In the data rows, 128 means zero.
The table:
[109, 128, 126, 186, 158, 167, 145, 136, 81, 70, 83, 122, 53, 135, 172, 136, 107, 144, 196, 144, 132, 174, 93, 99, 135, 105, 181, 126, 70]
[106, 141, 148, 168, 141, 156, 155, 100, 101, 138, 139, 154, 114, 116, 129, 137, 147, 172, 160, 166, 94, 164, 57, 119, 93, 87, 176, 129, 139]
[112, 156, 129, 175, 150, 171, 129, 146, 104, 106, 108, 154, 121, 69, 195, 139, 119, 104, 138, 142, 105, 115, 105, 105, 131, 123, 144, 203, 107]
[119, 153, 150, 125, 137, 148, 151, 69, 132, 127, 135, 163, 105, 141, 125, 144, 130, 159, 162, 154, 170, 158, 112, 136, 133, 110, 156, 94, 162]
[180, 132, 82, 77, 135, 76, 93, 116, 177, 176, 155, 146, 186, 168, 59, 79, 124, 120, 116, 87, 152, 114, 150, 166, 180, 184, 99, 104, 158]
[138, 42, 124, 120, 94, 118, 124, 171, 135, 121, 117, 82, 138, 136, 126, 128, 143, 134, 95, 108, 136, 111, 160, 126, 130, 129, 92, 151, 91]
[159, 124, 112, 107, 132, 103, 66, 116, 137, 150, 158, 149, 143, 150, 107, 94, 99, 71, 117, 118, 135, 74, 155, 171, 166, 134, 111, 155, 146]
[186, 141, 62, 84, 154, 79, 69, 120, 175, 168, 168, 173, 176, 159, 79, 31, 96, 95, 125, 84, 145, 90, 137, 181, 191, 172, 87, 137, 166]
[146, 175, 147, 162, 174, 136, 138, 114, 142, 162, 131, 159, 119, 112, 156, 136, 104, 109, 156, 149, 123, 121, 62, 130, 127, 110, 151, 139, 131]
[154, 70, 98, 79, 89, 77, 115, 146, 161, 148, 134, 109, 163, 160, 77, 115, 141, 151, 113, 80, 165, 140, 174, 159, 162, 167, 95, 128, 121]
[93, 166, 151, 174, 163, 192, 157, 153, 108, 83, 42, 110, 88, 61, 176, 155, 170, 139, 139, 172, 8, 128, 118, 85, 95, 130, 152, 111, 116]
[33, 117, 166, 141, 141, 116, 119, 156, 50, 51, 98, 125, 78, 72, 132, 178, 153, 146, 124, 144, 132, 123, 158, 114, 78, 45, 170, 167, 126]
[139, 99, 110, 128, 101, 122, 99, 161, 131, 142, 136, 104, 140, 152, 114, 129, 144, 123, 33, 101, 138, 118, 144, 128, 115, 134, 86, 139, 121]
[127, 101, 138, 158, 116, 149, 139, 173, 138, 122, 82, 73, 140, 111, 146, 155, 144, 90, 138, 124, 100, 100, 168, 124, 114, 130, 105, 126, 80]
[147, 135, 117, 143, 151, 137, 89, 138, 142, 126, 136, 130, 154, 129, 143, 98, 97, 40, 116, 126, 99, 47, 131, 142, 149, 141, 122, 143, 121]
[110, 129, 201, 127, 111, 152, 174, 191, 0, 58, 104, 86, 39, 87, 211, 166, 197, 154, 123, 198, 111, 161, 171, 75, 74, 35, 169, 135, 106]
[95, 94, 145, 128, 162, 187, 155, 110, 69, 82, 116, 107, 83, 46, 190, 141, 129, 132, 135, 154, 74, 136, 102, 56, 130, 89, 135, 162, 127]
[164, 126, 84, 103, 138, 84, 30, 123, 166, 168, 152, 153, 168, 168, 90, 73, 104, 86, 98, 89, 142, 77, 152, 174, 166, 160, 101, 143, 145]
[116, 79, 116, 118, 84, 113, 129, 165, 121, 132, 118, 98, 133, 149, 105, 147, 150, 172, 72, 100, 142, 156, 144, 129, 113, 128, 106, 132, 124]
[143, 99, 130, 99, 86, 102, 125, 127, 137, 133, 115, 100, 141, 136, 98, 123, 149, 140, 132, 127, 132, 143, 183, 157, 140, 139, 123, 122, 123]
[97, 153, 170, 161, 152, 142, 149, 107, 111, 117, 145, 142, 103, 100, 166, 171, 149, 177, 152, 170, 132, 151, 82, 112, 112, 93, 174, 102, 129]
[144, 126, 116, 119, 94, 108, 96, 139, 138, 154, 135, 119, 144, 128, 117, 125, 125, 94, 115, 123, 113, 104, 157, 147, 133, 145, 110, 134, 114]
[133, 95, 137, 159, 86, 136, 158, 141, 123, 92, 89, 68, 152, 115, 142, 150, 133, 118, 137, 141, 95, 126, 180, 136, 112, 133, 124, 102, 67]
[87, 147, 154, 167, 133, 168, 140, 119, 100, 139, 144, 136, 110, 115, 145, 149, 130, 152, 147, 157, 138, 141, 74, 106, 115, 114, 145, 121, 137]
[181, 109, 90, 67, 126, 75, 100, 125, 168, 166, 167, 158, 175, 142, 76, 88, 97, 121, 115, 85, 153, 117, 142, 170, 174, 165, 85, 132, 152]
[173, 140, 108, 114, 148, 110, 90, 100, 164, 160, 157, 160, 158, 145, 117, 95, 38, 88, 129, 119, 147, 92, 124, 177, 181, 158, 109, 117, 148]
[157, 132, 81, 73, 126, 78, 116, 108, 151, 165, 168, 149, 159, 161, 70, 110, 123, 149, 108, 74, 166, 148, 134, 142, 147, 162, 100, 99, 164]
[121, 143, 149, 135, 153, 127, 156, 73, 152, 146, 144, 153, 126, 152, 133, 150, 109, 137, 163, 138, 163, 156, 109, 142, 142, 134, 159, 80, 146]
[75, 130, 189, 193, 146, 154, 183, 156, 108, 63, 52, 147, 73, 99, 189, 144, 192, 186, 121, 147, 128, 161, 126, 71, 79, 63, 171, 193, 155]
[163, 106, 59, 71, 136, 65, 86, 137, 178, 157, 153, 146, 179, 181, 69, 89, 122, 128, 92, 33, 174, 114, 143, 154, 165, 181, 78, 128, 150]
[172, 128, 73, 72, 124, 75, 84, 106, 174, 169, 167, 160, 176, 167, 72, 79, 104, 111, 111, 72, 175, 110, 147, 179, 187, 174, 89, 121, 159]
[139, 127, 127, 130, 125, 143, 108, 129, 138, 121, 130, 126, 128, 118, 146, 136, 106, 76, 108, 149, 130, 85, 154, 138, 131, 139, 127, 154, 123]
[167, 114, 55, 72, 133, 67, 85, 135, 179, 164, 159, 148, 184, 177, 70, 89, 113, 124, 89, 36, 178, 116, 141, 160, 167, 182, 80, 125, 148]
[141, 128, 121, 116, 122, 119, 97, 143, 138, 154, 150, 127, 156, 139, 108, 118, 132, 101, 79, 115, 119, 96, 148, 130, 122, 148, 103, 130, 129]
[119, 154, 141, 150, 156, 153, 158, 89, 138, 144, 136, 136, 127, 155, 130, 134, 119, 137, 157, 155, 132, 149, 99, 133, 137, 143, 143, 76, 158]
[141, 136, 117, 113, 114, 105, 128, 84, 143, 135, 143, 151, 134, 146, 116, 115, 98, 135, 162, 123, 165, 158, 144, 147, 152, 160, 138, 79, 131]
[149, 105, 88, 83, 129, 78, 109, 141, 149, 150, 144, 130, 156, 173, 62, 93, 152, 147, 108, 82, 142, 133, 156, 148, 147, 152, 100, 118, 160]
[120, 183, 156, 129, 166, 126, 129, 78, 112, 141, 159, 168, 100, 123, 122, 130, 129, 148, 157, 168, 133, 130, 94, 143, 125, 106, 167, 132, 179]
[125, 132, 129, 129, 125, 134, 105, 131, 107, 144, 131, 129, 132, 124, 108, 112, 123, 105, 124, 140, 119, 87, 154, 132, 129, 120, 134, 150, 141]
[132, 83, 120, 114, 96, 115, 137, 178, 146, 137, 103, 82, 143, 136, 104, 128, 159, 142, 114, 95, 123, 133, 157, 138, 134, 158, 121, 122, 97]
[150, 98, 90, 122, 116, 120, 93, 167, 150, 149, 138, 126, 160, 154, 113, 98, 124, 104, 71, 93, 130, 94, 144, 150, 138, 147, 68, 158, 122]
[161, 104, 64, 112, 114, 110, 94, 159, 173, 156, 142, 137, 181, 145, 106, 92, 122, 117, 92, 83, 138, 112, 130, 162, 153, 171, 40, 136, 119]
[143, 136, 111, 136, 141, 136, 133, 103, 146, 140, 132, 143, 140, 145, 130, 113, 106, 121, 156, 124, 141, 136, 120, 154, 159, 156, 119, 97, 137]
[149, 67, 92, 81, 103, 75, 112, 153, 166, 140, 127, 112, 162, 177, 75, 116, 149, 150, 101, 67, 176, 131, 174, 150, 153, 165, 100, 122, 131]
[157, 113, 77, 107, 137, 94, 104, 149, 154, 154, 135, 131, 163, 175, 84, 94, 131, 139, 106, 77, 146, 128, 142, 159, 158, 153, 91, 135, 153]
[135, 146, 132, 138, 134, 133, 133, 105, 132, 139, 141, 132, 129, 118, 144, 122, 103, 65, 142, 143, 114, 81, 136, 132, 147, 138, 122, 127, 119]
[127, 126, 136, 124, 118, 122, 116, 144, 120, 131, 132, 116, 144, 128, 110, 132, 134, 112, 87, 134, 116, 105, 140, 119, 120, 131, 138, 119, 129]
[76, 142, 172, 172, 135, 166, 169, 157, 80, 64, 101, 85, 100, 112, 153, 197, 181, 192, 137, 175, 90, 165, 82, 17, 59, 96, 199, 117, 92]
[131, 164, 162, 143, 95, 190, 148, 147, 82, 69, 101, 107, 100, 5, 150, 155, 108, 138, 164, 175, 110, 145, 75, 108, 105, 87, 131, 155, 104]
[136, 153, 139, 152, 164, 179, 132, 122, 129, 143, 110, 144, 107, 119, 167, 145, 116, 133, 161, 141, 118, 119, 74, 135, 138, 104, 169, 147, 116]
[141, 160, 137, 142, 171, 141, 129, 91, 154, 160, 149, 164, 128, 134, 139, 121, 79, 109, 150, 143, 129, 128, 89, 148, 169, 140, 141, 109, 152]
[174, 117, 76, 36, 130, 34, 90, 111, 164, 163, 166, 160, 172, 171, 42, 77, 114, 129, 116, 65, 177, 125, 156, 167, 178, 166, 104, 116, 173]
[163, 154, 106, 104, 144, 100, 110, 81, 172, 159, 151, 160, 151, 151, 111, 98, 65, 101, 149, 111, 157, 115, 131, 169, 178, 177, 123, 84, 147]
[159, 137, 131, 126, 120, 125, 125, 127, 156, 152, 123, 131, 153, 113, 131, 107, 101, 60, 130, 137, 125, 86, 146, 152, 160, 152, 129, 139, 106]
[169, 127, 35, 93, 135, 90, 84, 128, 178, 167, 167, 163, 183, 163, 86, 64, 110, 113, 103, 73, 156, 109, 128, 167, 169, 180, 60, 129, 149]
[106, 77, 142, 127, 34, 131, 143, 147, 136, 105, 115, 87, 130, 129, 134, 161, 150, 138, 99, 121, 133, 143, 167, 119, 106, 124, 110, 136, 78]
[45, 101, 169, 201, 93, 178, 181, 154, 101, 106, 63, 74, 62, 124, 166, 190, 212, 133, 148, 151, 76, 135, 139, 75, 37, 48, 147, 114, 109]
[134, 131, 144, 137, 154, 197, 149, 133, 123, 100, 103, 112, 107, 69, 170, 153, 120, 95, 160, 149, 76, 130, 115, 134, 119, 115, 174, 163, 107]
[120, 174, 147, 176, 158, 159, 140, 111, 98, 120, 143, 163, 130, 98, 163, 141, 132, 132, 135, 158, 103, 133, 59, 91, 102, 118, 150, 135, 146]
[124, 125, 128, 158, 127, 170, 141, 136, 124, 113, 122, 106, 128, 92, 172, 148, 123, 92, 123, 152, 111, 102, 125, 98, 115, 113, 121, 122, 101]
[120, 161, 150, 138, 134, 155, 149, 89, 119, 119, 124, 146, 112, 139, 147, 161, 145, 140, 170, 182, 131, 158, 109, 125, 126, 89, 155, 121, 165]
[143, 123, 116, 105, 117, 102, 124, 134, 142, 156, 137, 111, 155, 143, 80, 126, 149, 138, 96, 113, 129, 133, 147, 132, 127, 159, 112, 106, 129]
[155, 108, 95, 113, 115, 111, 110, 155, 160, 145, 130, 114, 172, 141, 113, 105, 120, 105, 99, 91, 124, 109, 146, 144, 141, 168, 75, 136, 106]
[102, 179, 173, 136, 159, 139, 130, 105, 115, 147, 135, 147, 112, 130, 146, 125, 120, 138, 147, 171, 114, 154, 90, 120, 115, 118, 183, 134, 149]
[83, 86, 181, 165, 101, 154, 179, 159, 93, 114, 107, 58, 98, 119, 165, 188, 174, 132, 128, 136, 96, 129, 118, 88, 73, 100, 144, 163, 64]
[171, 109, 85, 58, 136, 53, 98, 123, 169, 166, 160, 144, 178, 179, 31, 87, 129, 137, 110, 72, 173, 127, 159, 164, 174, 169, 103, 106, 169]
[140, 95, 170, 160, 84, 177, 151, 155, 137, 129, 117, 76, 106, 99, 166, 173, 147, 117, 109, 162, 119, 156, 156, 125, 90, 118, 135, 133, 34]
[15, 151, 159, 140, 148, 104, 191, 153, 41, 27, 93, 99, 0, 104, 185, 184, 103, 197, 165, 172, 106, 137, 128, 41, 29, 25, 174, 181, 130]
[106, 119, 211, 182, 141, 169, 166, 158, 46, 4, 108, 121, 40, 90, 186, 201, 171, 123, 144, 211, 100, 120, 116, 63, 50, 69, 165, 130, 83]
[22, 148, 206, 155, 95, 212, 136, 88, 64, 29, 94, 136, 66, 132, 168, 145, 144, 145, 151, 176, 90, 172, 95, 26, 37, 75, 162, 137, 101]
[142, 150, 123, 116, 130, 118, 151, 83, 150, 162, 153, 143, 150, 151, 103, 123, 111, 147, 149, 138, 155, 164, 132, 134, 140, 161, 135, 27, 145]
[85, 154, 227, 132, 115, 176, 181, 151, 33, 26, 97, 97, 66, 70, 203, 139, 178, 142, 111, 127, 136, 165, 120, 43, 76, 66, 202, 175, 136]
[113, 186, 138, 176, 167, 173, 159, 111, 121, 138, 142, 149, 120, 99, 163, 133, 104, 133, 159, 158, 125, 115, 39, 130, 122, 138, 139, 128, 154]
[92, 156, 165, 179, 133, 171, 128, 74, 76, 146, 135, 140, 75, 104, 172, 134, 132, 132, 162, 162, 128, 135, 93, 122, 123, 84, 181, 126, 152]
[102, 130, 133, 102, 131, 101, 182, 174, 88, 155, 58, 68, 91, 87, 175, 163, 158, 211, 144, 193, 27, 189, 125, 85, 25, 62, 105, 139, 69]
[132, 98, 111, 127, 97, 128, 116, 154, 137, 149, 141, 111, 148, 141, 121, 131, 130, 111, 66, 114, 144, 105, 140, 140, 131, 136, 80, 143, 118]
[174, 113, 77, 83, 123, 85, 80, 120, 172, 165, 174, 164, 173, 161, 87, 80, 95, 99, 103, 79, 172, 95, 144, 175, 189, 167, 80, 143, 152]
[129, 149, 123, 141, 146, 136, 154, 72, 160, 143, 137, 157, 138, 152, 122, 128, 117, 141, 163, 134, 153, 152, 107, 138, 144, 155, 137, 72, 148]
[137, 177, 151, 119, 144, 111, 134, 23, 136, 141, 151, 172, 112, 141, 122, 129, 99, 133, 176, 149, 160, 147, 115, 147, 150, 129, 163, 95, 173]
[142, 75, 129, 109, 81, 94, 144, 144, 138, 144, 103, 98, 141, 148, 93, 133, 142, 148, 122, 116, 145, 141, 188, 143, 140, 139, 121, 126, 119]
[52, 172, 142, 181, 144, 185, 160, 170, 113, 55, 104, 133, 93, 61, 182, 151, 126, 171, 183, 154, 57, 187, 92, 96, 89, 77, 159, 122, 116]
The rows fall into hidden groups. There are 2 groups. Groups can overlap: rows of different groups may look alike. The first row asked about is in group 0, and each new group gets the next number.
Some rows of the table again, each followed by its group:
[147, 135, 117, 143, 151, 137, 89, 138, 142, 126, 136, 130, 154, 129, 143, 98, 97, 40, 116, 126, 99, 47, 131, 142, 149, 141, 122, 143, 121] 0
[174, 117, 76, 36, 130, 34, 90, 111, 164, 163, 166, 160, 172, 171, 42, 77, 114, 129, 116, 65, 177, 125, 156, 167, 178, 166, 104, 116, 173] 0
[132, 98, 111, 127, 97, 128, 116, 154, 137, 149, 141, 111, 148, 141, 121, 131, 130, 111, 66, 114, 144, 105, 140, 140, 131, 136, 80, 143, 118] 0
[120, 161, 150, 138, 134, 155, 149, 89, 119, 119, 124, 146, 112, 139, 147, 161, 145, 140, 170, 182, 131, 158, 109, 125, 126, 89, 155, 121, 165] 1
[142, 150, 123, 116, 130, 118, 151, 83, 150, 162, 153, 143, 150, 151, 103, 123, 111, 147, 149, 138, 155, 164, 132, 134, 140, 161, 135, 27, 145] 0
[87, 147, 154, 167, 133, 168, 140, 119, 100, 139, 144, 136, 110, 115, 145, 149, 130, 152, 147, 157, 138, 141, 74, 106, 115, 114, 145, 121, 137] 1
[143, 123, 116, 105, 117, 102, 124, 134, 142, 156, 137, 111, 155, 143, 80, 126, 149, 138, 96, 113, 129, 133, 147, 132, 127, 159, 112, 106, 129] 0
[169, 127, 35, 93, 135, 90, 84, 128, 178, 167, 167, 163, 183, 163, 86, 64, 110, 113, 103, 73, 156, 109, 128, 167, 169, 180, 60, 129, 149] 0
[164, 126, 84, 103, 138, 84, 30, 123, 166, 168, 152, 153, 168, 168, 90, 73, 104, 86, 98, 89, 142, 77, 152, 174, 166, 160, 101, 143, 145] 0
[159, 137, 131, 126, 120, 125, 125, 127, 156, 152, 123, 131, 153, 113, 131, 107, 101, 60, 130, 137, 125, 86, 146, 152, 160, 152, 129, 139, 106] 0
[120, 174, 147, 176, 158, 159, 140, 111, 98, 120, 143, 163, 130, 98, 163, 141, 132, 132, 135, 158, 103, 133, 59, 91, 102, 118, 150, 135, 146] 1
[131, 164, 162, 143, 95, 190, 148, 147, 82, 69, 101, 107, 100, 5, 150, 155, 108, 138, 164, 175, 110, 145, 75, 108, 105, 87, 131, 155, 104] 1
[124, 125, 128, 158, 127, 170, 141, 136, 124, 113, 122, 106, 128, 92, 172, 148, 123, 92, 123, 152, 111, 102, 125, 98, 115, 113, 121, 122, 101] 0
[146, 175, 147, 162, 174, 136, 138, 114, 142, 162, 131, 159, 119, 112, 156, 136, 104, 109, 156, 149, 123, 121, 62, 130, 127, 110, 151, 139, 131] 1
[149, 105, 88, 83, 129, 78, 109, 141, 149, 150, 144, 130, 156, 173, 62, 93, 152, 147, 108, 82, 142, 133, 156, 148, 147, 152, 100, 118, 160] 0
[116, 79, 116, 118, 84, 113, 129, 165, 121, 132, 118, 98, 133, 149, 105, 147, 150, 172, 72, 100, 142, 156, 144, 129, 113, 128, 106, 132, 124] 0
[110, 129, 201, 127, 111, 152, 174, 191, 0, 58, 104, 86, 39, 87, 211, 166, 197, 154, 123, 198, 111, 161, 171, 75, 74, 35, 169, 135, 106] 1
[83, 86, 181, 165, 101, 154, 179, 159, 93, 114, 107, 58, 98, 119, 165, 188, 174, 132, 128, 136, 96, 129, 118, 88, 73, 100, 144, 163, 64] 0
[127, 101, 138, 158, 116, 149, 139, 173, 138, 122, 82, 73, 140, 111, 146, 155, 144, 90, 138, 124, 100, 100, 168, 124, 114, 130, 105, 126, 80] 0
[180, 132, 82, 77, 135, 76, 93, 116, 177, 176, 155, 146, 186, 168, 59, 79, 124, 120, 116, 87, 152, 114, 150, 166, 180, 184, 99, 104, 158] 0
[144, 126, 116, 119, 94, 108, 96, 139, 138, 154, 135, 119, 144, 128, 117, 125, 125, 94, 115, 123, 113, 104, 157, 147, 133, 145, 110, 134, 114] 0
[149, 67, 92, 81, 103, 75, 112, 153, 166, 140, 127, 112, 162, 177, 75, 116, 149, 150, 101, 67, 176, 131, 174, 150, 153, 165, 100, 122, 131] 0
[136, 153, 139, 152, 164, 179, 132, 122, 129, 143, 110, 144, 107, 119, 167, 145, 116, 133, 161, 141, 118, 119, 74, 135, 138, 104, 169, 147, 116] 1
[33, 117, 166, 141, 141, 116, 119, 156, 50, 51, 98, 125, 78, 72, 132, 178, 153, 146, 124, 144, 132, 123, 158, 114, 78, 45, 170, 167, 126] 1
[161, 104, 64, 112, 114, 110, 94, 159, 173, 156, 142, 137, 181, 145, 106, 92, 122, 117, 92, 83, 138, 112, 130, 162, 153, 171, 40, 136, 119] 0
[102, 179, 173, 136, 159, 139, 130, 105, 115, 147, 135, 147, 112, 130, 146, 125, 120, 138, 147, 171, 114, 154, 90, 120, 115, 118, 183, 134, 149] 1
[141, 160, 137, 142, 171, 141, 129, 91, 154, 160, 149, 164, 128, 134, 139, 121, 79, 109, 150, 143, 129, 128, 89, 148, 169, 140, 141, 109, 152] 1
[141, 136, 117, 113, 114, 105, 128, 84, 143, 135, 143, 151, 134, 146, 116, 115, 98, 135, 162, 123, 165, 158, 144, 147, 152, 160, 138, 79, 131] 0
[135, 146, 132, 138, 134, 133, 133, 105, 132, 139, 141, 132, 129, 118, 144, 122, 103, 65, 142, 143, 114, 81, 136, 132, 147, 138, 122, 127, 119] 0
[85, 154, 227, 132, 115, 176, 181, 151, 33, 26, 97, 97, 66, 70, 203, 139, 178, 142, 111, 127, 136, 165, 120, 43, 76, 66, 202, 175, 136] 1
[75, 130, 189, 193, 146, 154, 183, 156, 108, 63, 52, 147, 73, 99, 189, 144, 192, 186, 121, 147, 128, 161, 126, 71, 79, 63, 171, 193, 155] 1
[125, 132, 129, 129, 125, 134, 105, 131, 107, 144, 131, 129, 132, 124, 108, 112, 123, 105, 124, 140, 119, 87, 154, 132, 129, 120, 134, 150, 141] 0
[22, 148, 206, 155, 95, 212, 136, 88, 64, 29, 94, 136, 66, 132, 168, 145, 144, 145, 151, 176, 90, 172, 95, 26, 37, 75, 162, 137, 101] 1
[143, 99, 130, 99, 86, 102, 125, 127, 137, 133, 115, 100, 141, 136, 98, 123, 149, 140, 132, 127, 132, 143, 183, 157, 140, 139, 123, 122, 123] 0
[121, 143, 149, 135, 153, 127, 156, 73, 152, 146, 144, 153, 126, 152, 133, 150, 109, 137, 163, 138, 163, 156, 109, 142, 142, 134, 159, 80, 146] 1
[129, 149, 123, 141, 146, 136, 154, 72, 160, 143, 137, 157, 138, 152, 122, 128, 117, 141, 163, 134, 153, 152, 107, 138, 144, 155, 137, 72, 148] 1
[140, 95, 170, 160, 84, 177, 151, 155, 137, 129, 117, 76, 106, 99, 166, 173, 147, 117, 109, 162, 119, 156, 156, 125, 90, 118, 135, 133, 34] 0
[157, 132, 81, 73, 126, 78, 116, 108, 151, 165, 168, 149, 159, 161, 70, 110, 123, 149, 108, 74, 166, 148, 134, 142, 147, 162, 100, 99, 164] 0
[109, 128, 126, 186, 158, 167, 145, 136, 81, 70, 83, 122, 53, 135, 172, 136, 107, 144, 196, 144, 132, 174, 93, 99, 135, 105, 181, 126, 70] 1
[97, 153, 170, 161, 152, 142, 149, 107, 111, 117, 145, 142, 103, 100, 166, 171, 149, 177, 152, 170, 132, 151, 82, 112, 112, 93, 174, 102, 129] 1
[113, 186, 138, 176, 167, 173, 159, 111, 121, 138, 142, 149, 120, 99, 163, 133, 104, 133, 159, 158, 125, 115, 39, 130, 122, 138, 139, 128, 154] 1
[157, 113, 77, 107, 137, 94, 104, 149, 154, 154, 135, 131, 163, 175, 84, 94, 131, 139, 106, 77, 146, 128, 142, 159, 158, 153, 91, 135, 153] 0
[141, 128, 121, 116, 122, 119, 97, 143, 138, 154, 150, 127, 156, 139, 108, 118, 132, 101, 79, 115, 119, 96, 148, 130, 122, 148, 103, 130, 129] 0
[173, 140, 108, 114, 148, 110, 90, 100, 164, 160, 157, 160, 158, 145, 117, 95, 38, 88, 129, 119, 147, 92, 124, 177, 181, 158, 109, 117, 148] 0
[95, 94, 145, 128, 162, 187, 155, 110, 69, 82, 116, 107, 83, 46, 190, 141, 129, 132, 135, 154, 74, 136, 102, 56, 130, 89, 135, 162, 127] 1
[132, 83, 120, 114, 96, 115, 137, 178, 146, 137, 103, 82, 143, 136, 104, 128, 159, 142, 114, 95, 123, 133, 157, 138, 134, 158, 121, 122, 97] 0
[93, 166, 151, 174, 163, 192, 157, 153, 108, 83, 42, 110, 88, 61, 176, 155, 170, 139, 139, 172, 8, 128, 118, 85, 95, 130, 152, 111, 116] 1
[186, 141, 62, 84, 154, 79, 69, 120, 175, 168, 168, 173, 176, 159, 79, 31, 96, 95, 125, 84, 145, 90, 137, 181, 191, 172, 87, 137, 166] 0
[119, 153, 150, 125, 137, 148, 151, 69, 132, 127, 135, 163, 105, 141, 125, 144, 130, 159, 162, 154, 170, 158, 112, 136, 133, 110, 156, 94, 162] 1
[139, 127, 127, 130, 125, 143, 108, 129, 138, 121, 130, 126, 128, 118, 146, 136, 106, 76, 108, 149, 130, 85, 154, 138, 131, 139, 127, 154, 123] 0
[45, 101, 169, 201, 93, 178, 181, 154, 101, 106, 63, 74, 62, 124, 166, 190, 212, 133, 148, 151, 76, 135, 139, 75, 37, 48, 147, 114, 109] 1
[134, 131, 144, 137, 154, 197, 149, 133, 123, 100, 103, 112, 107, 69, 170, 153, 120, 95, 160, 149, 76, 130, 115, 134, 119, 115, 174, 163, 107] 1
[106, 119, 211, 182, 141, 169, 166, 158, 46, 4, 108, 121, 40, 90, 186, 201, 171, 123, 144, 211, 100, 120, 116, 63, 50, 69, 165, 130, 83] 1
[76, 142, 172, 172, 135, 166, 169, 157, 80, 64, 101, 85, 100, 112, 153, 197, 181, 192, 137, 175, 90, 165, 82, 17, 59, 96, 199, 117, 92] 1
[181, 109, 90, 67, 126, 75, 100, 125, 168, 166, 167, 158, 175, 142, 76, 88, 97, 121, 115, 85, 153, 117, 142, 170, 174, 165, 85, 132, 152] 0
[119, 154, 141, 150, 156, 153, 158, 89, 138, 144, 136, 136, 127, 155, 130, 134, 119, 137, 157, 155, 132, 149, 99, 133, 137, 143, 143, 76, 158] 1
[172, 128, 73, 72, 124, 75, 84, 106, 174, 169, 167, 160, 176, 167, 72, 79, 104, 111, 111, 72, 175, 110, 147, 179, 187, 174, 89, 121, 159] 0
[139, 99, 110, 128, 101, 122, 99, 161, 131, 142, 136, 104, 140, 152, 114, 129, 144, 123, 33, 101, 138, 118, 144, 128, 115, 134, 86, 139, 121] 0
[155, 108, 95, 113, 115, 111, 110, 155, 160, 145, 130, 114, 172, 141, 113, 105, 120, 105, 99, 91, 124, 109, 146, 144, 141, 168, 75, 136, 106] 0
[159, 124, 112, 107, 132, 103, 66, 116, 137, 150, 158, 149, 143, 150, 107, 94, 99, 71, 117, 118, 135, 74, 155, 171, 166, 134, 111, 155, 146] 0
[92, 156, 165, 179, 133, 171, 128, 74, 76, 146, 135, 140, 75, 104, 172, 134, 132, 132, 162, 162, 128, 135, 93, 122, 123, 84, 181, 126, 152] 1
[137, 177, 151, 119, 144, 111, 134, 23, 136, 141, 151, 172, 112, 141, 122, 129, 99, 133, 176, 149, 160, 147, 115, 147, 150, 129, 163, 95, 173] 1
[106, 141, 148, 168, 141, 156, 155, 100, 101, 138, 139, 154, 114, 116, 129, 137, 147, 172, 160, 166, 94, 164, 57, 119, 93, 87, 176, 129, 139] 1
[154, 70, 98, 79, 89, 77, 115, 146, 161, 148, 134, 109, 163, 160, 77, 115, 141, 151, 113, 80, 165, 140, 174, 159, 162, 167, 95, 128, 121] 0
[171, 109, 85, 58, 136, 53, 98, 123, 169, 166, 160, 144, 178, 179, 31, 87, 129, 137, 110, 72, 173, 127, 159, 164, 174, 169, 103, 106, 169] 0
[52, 172, 142, 181, 144, 185, 160, 170, 113, 55, 104, 133, 93, 61, 182, 151, 126, 171, 183, 154, 57, 187, 92, 96, 89, 77, 159, 122, 116] 1
[127, 126, 136, 124, 118, 122, 116, 144, 120, 131, 132, 116, 144, 128, 110, 132, 134, 112, 87, 134, 116, 105, 140, 119, 120, 131, 138, 119, 129] 0
[112, 156, 129, 175, 150, 171, 129, 146, 104, 106, 108, 154, 121, 69, 195, 139, 119, 104, 138, 142, 105, 115, 105, 105, 131, 123, 144, 203, 107] 1
[150, 98, 90, 122, 116, 120, 93, 167, 150, 149, 138, 126, 160, 154, 113, 98, 124, 104, 71, 93, 130, 94, 144, 150, 138, 147, 68, 158, 122] 0
[163, 154, 106, 104, 144, 100, 110, 81, 172, 159, 151, 160, 151, 151, 111, 98, 65, 101, 149, 111, 157, 115, 131, 169, 178, 177, 123, 84, 147] 0
[138, 42, 124, 120, 94, 118, 124, 171, 135, 121, 117, 82, 138, 136, 126, 128, 143, 134, 95, 108, 136, 111, 160, 126, 130, 129, 92, 151, 91] 0
[102, 130, 133, 102, 131, 101, 182, 174, 88, 155, 58, 68, 91, 87, 175, 163, 158, 211, 144, 193, 27, 189, 125, 85, 25, 62, 105, 139, 69] 1
[133, 95, 137, 159, 86, 136, 158, 141, 123, 92, 89, 68, 152, 115, 142, 150, 133, 118, 137, 141, 95, 126, 180, 136, 112, 133, 124, 102, 67] 0
[167, 114, 55, 72, 133, 67, 85, 135, 179, 164, 159, 148, 184, 177, 70, 89, 113, 124, 89, 36, 178, 116, 141, 160, 167, 182, 80, 125, 148] 0
[142, 75, 129, 109, 81, 94, 144, 144, 138, 144, 103, 98, 141, 148, 93, 133, 142, 148, 122, 116, 145, 141, 188, 143, 140, 139, 121, 126, 119] 0
[15, 151, 159, 140, 148, 104, 191, 153, 41, 27, 93, 99, 0, 104, 185, 184, 103, 197, 165, 172, 106, 137, 128, 41, 29, 25, 174, 181, 130] 1
[163, 106, 59, 71, 136, 65, 86, 137, 178, 157, 153, 146, 179, 181, 69, 89, 122, 128, 92, 33, 174, 114, 143, 154, 165, 181, 78, 128, 150] 0
